Some points, each followed by its number:
[-0.2  1.2  0.4 -0.4  0.5 -1.7  0.1  1.2  0.3 -1.5  0.6 -0.6] 0
[-0.1 -0.3 -1.1 -0.4  0.5 -1.7 -0.1 -2.2  4.6 -1.4 -0.5 -0.6] 1
[-0.2  0.8 -1.1 -0.4  0.4 -1.7 -0.2  0.6  1.3 -1.5  0.5 -0.7] 2
[-0.2  1.7  0.6 -0.3  0.7 -1.7  0.3  1.5  0.5 -1.5  0.9 -0.7] 3
[-0.2  0.   0.   0.1  0.4  1.  -0.1  0.3 -0.7  1.  -0.1  0. ] 4
[-0.2  0.7 -1.   0.6  1.2 -1.2 -0.1 -0.4 -2.  -0.7 -1.1 -0.7] 5
[-0.2  1.2  2.4  2.3  1.2  2.4 -0.1  1.3 -2.4  2.5 -1.1 -0.7] 6
[-0.2 -0.7  0.6 -0.4 -1.3  0.6 -0.1  0.  -2.4  0.4 -0.7 -0.6] 7
[ 1.4  0.1 -1.1  0.4  1.8  0.7 -0.2 -0.9  0.7  0.6 -1.1 -0.3] 8
[-0.2 -0.4 -0.9  0.4  0.5  1.1 -0.1 -0.7 -2.3  1.  -1.1 -0.6] 9
[-0.1  1.9  2.7  2.5  1.4  0.9 -0.1  1.5 -2.5  1.4 -1.1 -0.7] 10
[-0.1  0.4 -1.1 -0.4  0.4 -1.7  0.7  0.7  3.4 -1.4  1.9  1.2] 11
[-0.2 -0.7 -1.1 -0.4 -1.3  0.4 -0.2 -2.2 -0.4 -0.5 -0.4  1.7] 12
[-0.2 -0.7  0.8  0.6 -0.5  2.9 -0.1 -0.3 -2.5  2.5 -1.1 -0.6] 13
[-0.2  0.7 -1.1 -0.4  1.2 -1.7  0.7  0.3  4.1 -1.5  1.6  1.1] 14
[-0.2  0.2 -0.7 -0.4  0.3 -1.4  0.   0.4  0.9 -1.   0.5  0. ] 15
[-0.2 -0.8 -1.1 -0.4 -1.3 -1.7 -0.1 -1.   2.3 -1.4  1.7  1.6] 16
[-0.2  1.6  1.1  0.6  1.3 -0.6  0.7  1.7  0.5  0.   1.  -0.1] 17
[-0.2  2.1  3.   1.2  0.7 -1.1  0.2  2.4 -2.3 -0.2  0.3 -0.6] 18
[-0.2  0.6 -1.  -0.5  0.6 -1.7  0.   0.5  1.3 -1.4  0.5 -0.2] 19
[-0.2 -0.8  0.5 -0.4 -1.3  0.9 -0.2 -0.1 -2.5  0.7 -0.8 -0.6] 20
[-0.2 -0.8  1.4 -0.4 -1.3  1.1 -0.1  0.7 -2.2  0.9  0.1  0.1] 21
[-0.2  0.1 -1.1 -0.4  0.8 -1.7 -0.2 -0.4  2.9 -1.5  0.5  0. ] 22
[-0.2  0.7  2.1  1.4  0.6  2.2 -0.1  1.2 -2.5  2.1 -0.6 -0.6] 23
[-0.1 -0.2  0.1 -0.3  0.1  0.7  0.   0.5 -0.4  0.6  0.2  0.3] 24
[-0.2 -0.6 -1.1 -0.4 -1.1 -1.7 -0.1 -0.5  3.2 -1.5  1.  -0.5] 25
[-0.2 -0.8  2.  -0.4 -1.3 -1.6  0.   1.5 -1.7 -1.2  1.1 -0.2] 26
Which point above is nearest to each new point, looking only along the 4 directions in which the numbered points spread most? Its number follows each.
[ 0.3  2.8 -1.1  0.3  3.6 -1.7  0.4  0.5  4.4 -1.5  0.8 -0.6] 14
[-0.2 -0.8  2.6 -0.4 -1.3  4.2 -0.1  0.1 -2.5  3.  -0.3  1.3] 13
[-0.1 -0.8 -0.1  0.6 -0.9  3.2 -0.1 -1.4 -2.5  2.5 -1.1 -0.7] 13
[-0.1 -0.2 -1.1 -0.4  0.3 -1.7 -0.1 -2.1  3.8 -1.5 -0.7 -0.6] 1
[-0.2  0.   0.  -0.4 -0.4 -1.5  0.3  0.8  1.  -1.2  1.2  0.5] 15
[ 3.1  0.1 -1.1  0.1  2.8  0.3 -0.1 -2.1  2.8  0.1 -1.2  0.1] 8
[-0.2 -0.8  1.3 -0.4 -1.3  3.5 -0.2 -0.1 -2.5  2.6 -0.9  0.3] 13
[-0.2 -0.7  2.6 -0.2 -1.3  1.7 -0.1  1.2 -2.4  1.5  0.  -0.2] 21
[-0.1 -0.3 -1.1 -0.4 -0.7 -1.7  0.1  0.3  2.5 -1.5  1.3  0.3] 25
[ 0.9  0.3 -1.1  0.2  1.5  0.3 -0.2 -0.5  0.8  0.3 -0.6 -0.2] 8
[-0.2  0.  -0.3 -0.4  0.2 -0.3  0.7  0.8  1.7 -0.2  1.4  1.4] 15
